In the rows, zero is written as 128.
Each path below is one point turned by a fixed rotation once a step. After each direction that follows a path, write how fast that rotation turns it, in degrees a step (0 if it stays still).
Each turn is a multiple of 5 degrees from 10 to 175, or 0.
Each row of a path follows its step; steps can be skipped.
Path 1:
step 4: [125 133 127 121 123 120 114 122 120 129 140 124 135 126 112 129 130 136
 136 131 122 126 127 127 122 116 128 129 134 133 126 136 122 131 135 130
 137 133 131]
step 10: [128 134 133 147 137 120 119 128 125 126 132 125 139 117 128 119 128 129
 129 126 119 120 127 124 133 122 124 130 137 124 123 130 119 132 128 132
 137 130 135]
step 11: [137 124 141 122 134 127 123 123 124 122 128 125 130 137 134 125 131 134
 117 119 127 135 119 137 122 125 122 119 138 136 135 128 125 126 126 121
 132 132 119]
step 12: [123 132 125 131 132 119 125 134 128 128 142 127 130 125 127 117 125 138
 138 124 132 120 118 133 118 117 131 129 131 129 133 132 135 126 137 124
 127 122 140]
step 15: [133 134 121 123 124 124 125 135 132 114 136 131 143 126 130 126 134 134
 131 123 124 136 121 137 124 124 132 118 132 123 120 136 121 119 134 123
 130 122 128]
step 16: [129 129 121 125 137 121 129 127 121 135 119 115 137 128 129 117 119 130
 134 130 130 130 124 123 125 124 120 123 142 136 132 130 121 132 124 136
 130 128 139]
step 19: [136 126 133 141 132 127 135 134 128 117 136 119 134 128 130 116 128 128
 124 131 125 132 129 134 128 132 116 122 141 140 125 125 115 129 128 125
 128 125 129]
step 20: [121 125 133 125 140 129 120 122 123 126 135 119 127 132 120 132 116 140
 130 119 127 130 124 131 121 113 132 118 136 132 125 130 135 129 127 125
 135 128 129]
Directions:
[130 127 127 128 128 129 132 126 129 132 130 125 127 124 126 125 130 131
 129 129 129 124 129 126 130 123 130 129 129 126 129 130 128 130 129 130
 128 132 128]
175
[129 127 127 132 126 135 127 132 127 128 127 129 131 128 128 128 129 131
 128 126 124 125 129 127 127 129 129 128 131 127 127 126 131 127 130 127
 124 129 130]
155
[126 125 134 133 131 128 127 126 132 128 131 130 128 130 129 128 127 129
 128 128 128 125 126 127 128 128 130 126 129 131 128 122 126 130 127 128
 129 128 127]
40
[128 124 128 126 128 130 125 127 126 128 126 128 127 125 130 128 127 130
 130 125 131 131 124 124 125 128 127 127 125 131 130 127 128 127 125 132
 126 131 129]
160
[129 127 129 125 127 130 126 130 128 132 126 128 131 131 129 130 127 128
 127 132 129 128 130 130 125 124 130 132 131 130 132 128 125 129 125 129
 127 127 127]
155
[126 127 126 127 131 132 130 129 129 127 131 126 128 130 126 131 126 127
 131 132 127 130 128 130 131 127 127 126 128 132 125 130 127 127 128 131
 125 129 128]
20
Path 2:
step 5: [137 117 136 133 134 131 140 129 123 129 130 131 133 136 126 133 129 129
 119 145 129 129 127 117 131 132 123 128 128 139 127 130 135 125 141 124
 118 123 129]
step 6: [124 128 133 133 133 123 132 129 141 129 124 133 119 120 122 147 132 128
 127 125 141 134 123 127 122 129 117 134 126 131 132 121 130 117 121 135
 131 134 123]
step 7: [116 133 135 125 115 121 120 132 121 135 128 117 124 119 134 131 127 126
 128 128 132 125 132 130 140 136 139 133 131 141 125 137 128 126 122 132
 125 137 126]
step 8: [140 138 137 124 130 124 130 131 115 128 133 132 127 135 122 125 136 123
 124 142 130 123 121 127 123 127 141 129 125 125 126 137 134 123 120 117
 133 120 124]
step 10: [122 122 144 140 125 125 122 123 124 123 134 126 131 124 143 125 118 126
 122 126 124 125 133 123 122 136 127 128 123 128 135 122 134 127 120 133
 114 135 128]
step 16: [132 137 128 122 123 131 123 128 125 133 140 131 129 123 122 129 135 130
 135 134 126 133 126 120 123 132 140 131 133 142 111 132 134 122 127 112
 130 128 131]
step 19: [125 133 132 128 115 127 128 122 128 134 132 131 129 129 134 136 119 128
 140 125 114 132 132 129 119 125 135 120 122 122 126 134 142 134 113 121
 128 125 128]
step 21: [130 117 131 126 132 129 127 124 136 122 137 134 131 121 132 108 127 130
 135 122 128 128 118 127 122 134 130 128 126 131 128 114 123 119 132 132
 137 125 140]
Directions:
[128 132 131 126 130 125 129 127 126 129 129 123 131 130 127 130 126 127
 131 124 128 126 125 129 132 130 128 126 127 126 126 130 130 130 130 129
 130 127 126]
95
[128 128 128 126 132 125 128 126 124 125 129 130 127 131 124 128 128 131
 128 128 126 133 131 125 126 129 126 127 128 132 126 129 127 129 129 127
 129 125 128]
95
[131 131 128 128 129 127 133 128 132 129 131 132 132 125 127 129 126 128
 132 130 129 128 128 127 125 127 128 127 130 128 127 127 126 126 124 128
 132 128 127]
140
Path 3:
step 2: [129 126 130 123 135 139 132 120 128 121 131 136 129 129 131 133 127 124
 129 126 122 135 123 126 137 129 132 122 124 114 132 125 125 133 138 125
 140 128 126]
step 5: [130 126 130 129 122 137 130 126 124 131 123 132 124 125 125 131 131 140
 132 119 123 124 131 135 130 133 123 133 136 134 131 120 133 136 119 121
 127 138 138]
step 6: [124 128 121 130 123 115 122 133 125 124 118 131 127 126 124 132 124 119
 127 128 126 128 122 131 131 135 134 132 122 117 122 135 115 126 129 125
 136 132 132]
step 7: [115 123 123 129 131 124 132 127 127 131 123 126 131 129 128 125 126 142
 130 125 126 123 132 123 132 123 123 133 134 136 127 127 128 116 124 120
 116 119 126]
step 12: [130 133 125 130 120 125 123 128 125 130 126 137 131 130 130 136 127 119
 133 130 123 130 118 137 131 128 130 131 128 117 122 133 117 132 130 118
 140 136 127]
step 14: [133 134 131 119 134 129 128 131 125 121 131 138 122 127 120 127 126 127
 137 131 120 121 125 117 132 128 132 139 126 130 134 128 115 129 131 125
 131 121 130]
step 18: [128 136 131 126 126 131 117 126 132 124 132 131 134 128 131 139 125 122
 131 120 127 130 120 134 128 120 127 137 130 117 130 130 123 136 132 120
 135 137 123]
step 21: [117 125 126 124 124 131 132 125 111 128 123 128 119 120 129 134 132 131
 126 128 128 132 131 125 126 132 133 124 132 126 131 123 126 140 123 132
 130 132 141]
Directions:
[127 125 125 130 126 128 129 128 128 129 130 131 128 130 125 128 126 129
 128 125 129 131 128 131 125 128 129 132 133 132 129 125 128 128 129 131
 127 126 125]
175
[127 126 127 127 129 129 125 128 131 123 130 123 128 128 127 129 130 126
 128 123 130 130 126 127 131 127 127 128 126 128 130 127 127 123 129 128
 124 127 128]
45
[128 127 130 134 131 126 127 130 129 128 125 126 132 129 129 128 124 129
 128 132 129 130 127 129 126 125 127 126 128 131 128 127 123 125 126 129
 129 127 129]
115
[128 128 131 128 129 128 130 127 130 124 132 127 129 130 129 133 126 131
 129 129 128 132 129 130 123 127 127 126 125 127 127 131 132 129 131 126
 127 128 126]
45
[123 125 127 127 126 125 124 132 129 128 129 130 130 130 129 129 127 124
 127 129 129 126 129 126 127 130 128 125 129 130 124 128 130 127 128 127
 129 130 126]
115
[126 125 123 130 131 128 132 124 126 128 129 127 130 128 129 131 130 128
 126 127 127 125 131 127 129 129 128 126 126 129 126 129 126 129 129 133
 127 131 129]
175
